In the data rows, 128 means zero.
Here are some numbered points:
[ 79 120  98 126 118 146 136 137 152 185  92 105  75 112  84 118 130 165
 135 118  93 124 133 123 128 172 118  94 142 119 148 166 109 157 144  92
 135 110 144 130 163 121 141 104  91 122 170 151] 0
[140 161 146 123  85 102 102 137  98 178 150 128  84 168  73 133 116 120
 133 102 132 157 122 135 137 130  74  96 127 122 168 136 153 102 110  84
 128 125 167 173 124  92 174 126 110 204 134 131] 1
[115 111   6 129  90  98 172 150  83 183 165 153  69  97  80  75 193 186
 137 140  95  59 152 108 162 160 132 136 208 123 153 158 110 113 160 179
  92 115  93 113  97 104  96  93  93 102 124 149] 2
[200 172  94 113  71 134 137 125 131 106  87 102  76  93  56  82 121 123
 158 186 158 229 151 139 104  84 109 114  99 189  65 208 140 116 142 158
 119 109 101 223 108 164 194 159 104 120 179 127] 3
[177 121 105 152 121 141 105 155 105 219 199 141 115  87   0 144 138 178
 174 128  75 134 177 146 189 119  54 138 133  41 128  88 163 124  61  85
 162  59 155 189 163 125 255  59 120 187 205 174] 4
[164 126 133 137 117 109  86 148  95 120 153 149 144 151 151 115 103 136
 128 140 150 142 118 109  93 146  96  97 108 108 123 130 133 127  87 148
 121 119 100 124 118 152 126 132 187 142 159 107] 5
[139 154  54 127  98 144 190 123 119  54 122 111 156 108 156 110 117 137
 111 174 106 102 147 124  95 101 165 158 197 156 119  79 117 107 163 165
  97 165 131 114 100  95  95 129 131  89 126 116] 6
[ 95  88 159 141 113 123 113 194 140 144 199 139 132 134 168 194  83 142
  70 151 156  60  74  41  45 166  47 120 189 114 136 119  95 151 155 132
 137 123 132  83 106 158  49 129 166 113 100 147] 7
[120 216 155 166  87  95 123 104 116 148 160 110 145 118 100  93 134 144
 127  73  82 152 133 125 105 116 137  67 119 136 172  94 135 165 135  92
 180 133 140 133 112 155 162 124 121 121 153 138] 8
[173 124  49 154 170  89  90 171 106 185  88 150  63 193  26 112 166 178
 175  76  81  96 149 135 236 127 178 112 150  90 205 164  97  68  92  87
 168  96 139 188 105  99 213  81 111 139 181 168] 9
[ 73 114 123 186 201 127  80 152 133 123 112 121 120 113 178 139 101 116
 130 135 106  92  83 121 134 121 149 108 157  73 103 127 112 105 168 124
 102 159 157  48 133 149  63 125  94 131  86 107] 10
[ 98 169 170 159 171 160 147 123 182 114 112 102  93 107 161  67  89 114
 138 103 129 163 108 141 134 120 193 126  75 144 126 150 109 118 162 116
 121 124 168 115 139 135 102 147 142  64 117 125] 11
New points follow, each followed by the number of its nearest point above, looking only along the 3 directions in which the numbered points spread most.
[159  67  61 154 108 108 165 179  91 159 199 133  97 123  57 105 161 139
 188 132  35 104 164  84 204 167  88 100 130  49 167 164 160 140  86 133
 159 143 148 143 140 119 219  82 172 175 176 153] 9
[102 175 190 146 138 140 122 164 142 148  89  84 105 127 118 138 124 123
 152 104 164 185 180 137 140  98 128 112 100 127  92 119 113 107  78 109
 109  95 135 170 140 112 188 149  91 139 169 111] 8
[129 115  79 134 122 146 156 104 128 151 133 158 102 121 118 144 148 157
 152 129 139  97 116 149 151 195 186 127 120  97 162 162 143 123 120 133
 130 171 104 146  97 128 180 145 140 145 162 108] 0
[117 159 104 137 171 155 160  81 203  80 120 139 141  82 128 106 147  91
 146  74 187 179 121 136 139 171 186 163 121 155 159 166 130 123 121 122
  94  86 124 114 139 146 149 138 132 109 111 139] 11
[128 115 132 120 124  95 132 106 153 172 133 137 151 172  95  93 145 117
 142 120 131 212 120 155  95 122 175 149 126 125 120 170 157  76 126 127
 148 106 123 202  86 159 181 111 115 113 118 100] 8
[181  90  45  76  99 143 144 164 109 194 178 174 155  93  70 115 211 135
 131 124 131  98 190  55 190 146 135 155 103   0 196 172 156 141 109 136
 124  54  72 115 129 122 173  90  90 120 141  71] 0
[124  80 144 108  88 146 114 144  28 158 177 159 190  66  80  71 148 157
 161 186  95 128 164 122 163 128  98 129 154  78  90 115 102 114  92 146
 115 129  84 162 149 133 198 125 112 143 113  99] 0
[119 111 111 153 108 136 118 132 105 122 169 159 149  84 122  96 118 125
 127  96 119  95 174 102 123 158 153 153 197 133 147 100 112 149 119 147
  88 207  93  83 131  52  88 114 160 108 104 114] 10
[114 144 164 124 156 143  92 123 168 120 106 103  81 169 163 173 114 101
  98 113 160 130  58 160 122 166  68 120 126 199  93  93 122 133 157  75
 105  95 150 113 115 181  86 124 104 132 106 129] 5
[121 162 207 101 118 114 155 133 122 115  98  71  72  89 134 179 124  97
 157 112 102 123  91 169 136 120 167 120  51 104 160  91 123 121 194  70
 163  70 189 154 163 201 163 128 123 134 158 120] 8
[134 133 121 125 104 108 185 103 141 112 112 132 128 123 147 113 132 118
 147 129 154 171 153 102 145 120 129 120 138 162 112  79 116 112 136 129
 142 182 115 106 144 150 116 124 150 152 142 143] 11
[152 150  77 150 107  83 183 122  75 206 186 136 140 141  88 189 104 165
 144 120 168 115 150  66 192 151 110 107 178 120 196 130 165 152 150 112
 177  95 123 129 108 125 167  97 129 198 140 148] 0
[188 137 120  53 119 126 138 133  99  87 151 208 165  86 159  58 183 167
 116 173 158 193 133 125  85  62 182 141 117 213  21 117 129 131 103 127
 137 103 104 127  97 116 148 133 165 109 136  93] 11
[126 115  78 137 100 157 158 114 104 172 133 190 160  92 139  74 134 180
 157 168 194 103 130 124 133 115 154 150 177 155  85 119 138 118 111 170
  87 136  88 134 105  93 110 167 165 128  95  86] 6
[120  38  63 103 128 148 109 147  63 112 157 159 157 137 108  65 109 162
  95 158 127  80 168  75 163 187 111 135 172 132 131  73 105 139  92 212
  86 185 152  70 162  69 108 173 132 110  62 126] 10
[120 146 105 187 118 144 170 116  96 111 162  97 110 111 125 123 116 111
 157 123 149 102 150 127 176 135 171 134 114 148 185 136 149  74 133 131
 116 127 133 105 104  95 109 170 167 118 128 117] 0
[121 163 132 113  96 117 157  84 139 113  84 151 145  95  99 121 146  75
 118 140 101 143 136 147 148 116 179 121 142 166 106 116 118 112 155 123
 117 151 116 130 110 125 127 108 121  89 118 123] 11
[105 151 221 110 127 176  73 111 199 118  68 101  96 163  99 141  69 103
  67 108 137 142  86 139 105 182 136 147 122 150 135 106 102 165 127 141
 104 121 177 124 147 123  96 100 165 105 143  88] 5
[ 88 233 193 147 175 137 109 138 142 116 103 128 136 132 167 205 107  86
 116 126 131 125  79 167 103 132 138  87 115 115 152 148 153  67 142 111
 120 123 169 110 127 220  90 125  92 150 170 155] 5
[105 100 119 159 114 116 123 136 144  90 168 163 109 192 184 167  99 123
  55 134 106  95 129  86 100 180  72  84 110 136 156 127 109 187 134 162
 130 145 124  81 127 136  80 122 116 141 111 162] 10
[101 159 133 152  98  86 134 143 150 144 144  96 113 132 125 195  92 160
 119 128 120 108 102 110 123 177  58 105 137 102 170 180 138 190 163  84
 179 116 180 129 176 119 109 120 168 176 112 158] 5
[ 92 109 136 170 104 121 105 159 120 172 148  66  75 197 138 201  74  74
 126 108  77 108  66 140 106 144  63  51 105  80 222  90 133 173 118  83
 164 120 179  79 108 162 134 144 139 191  86 173] 5
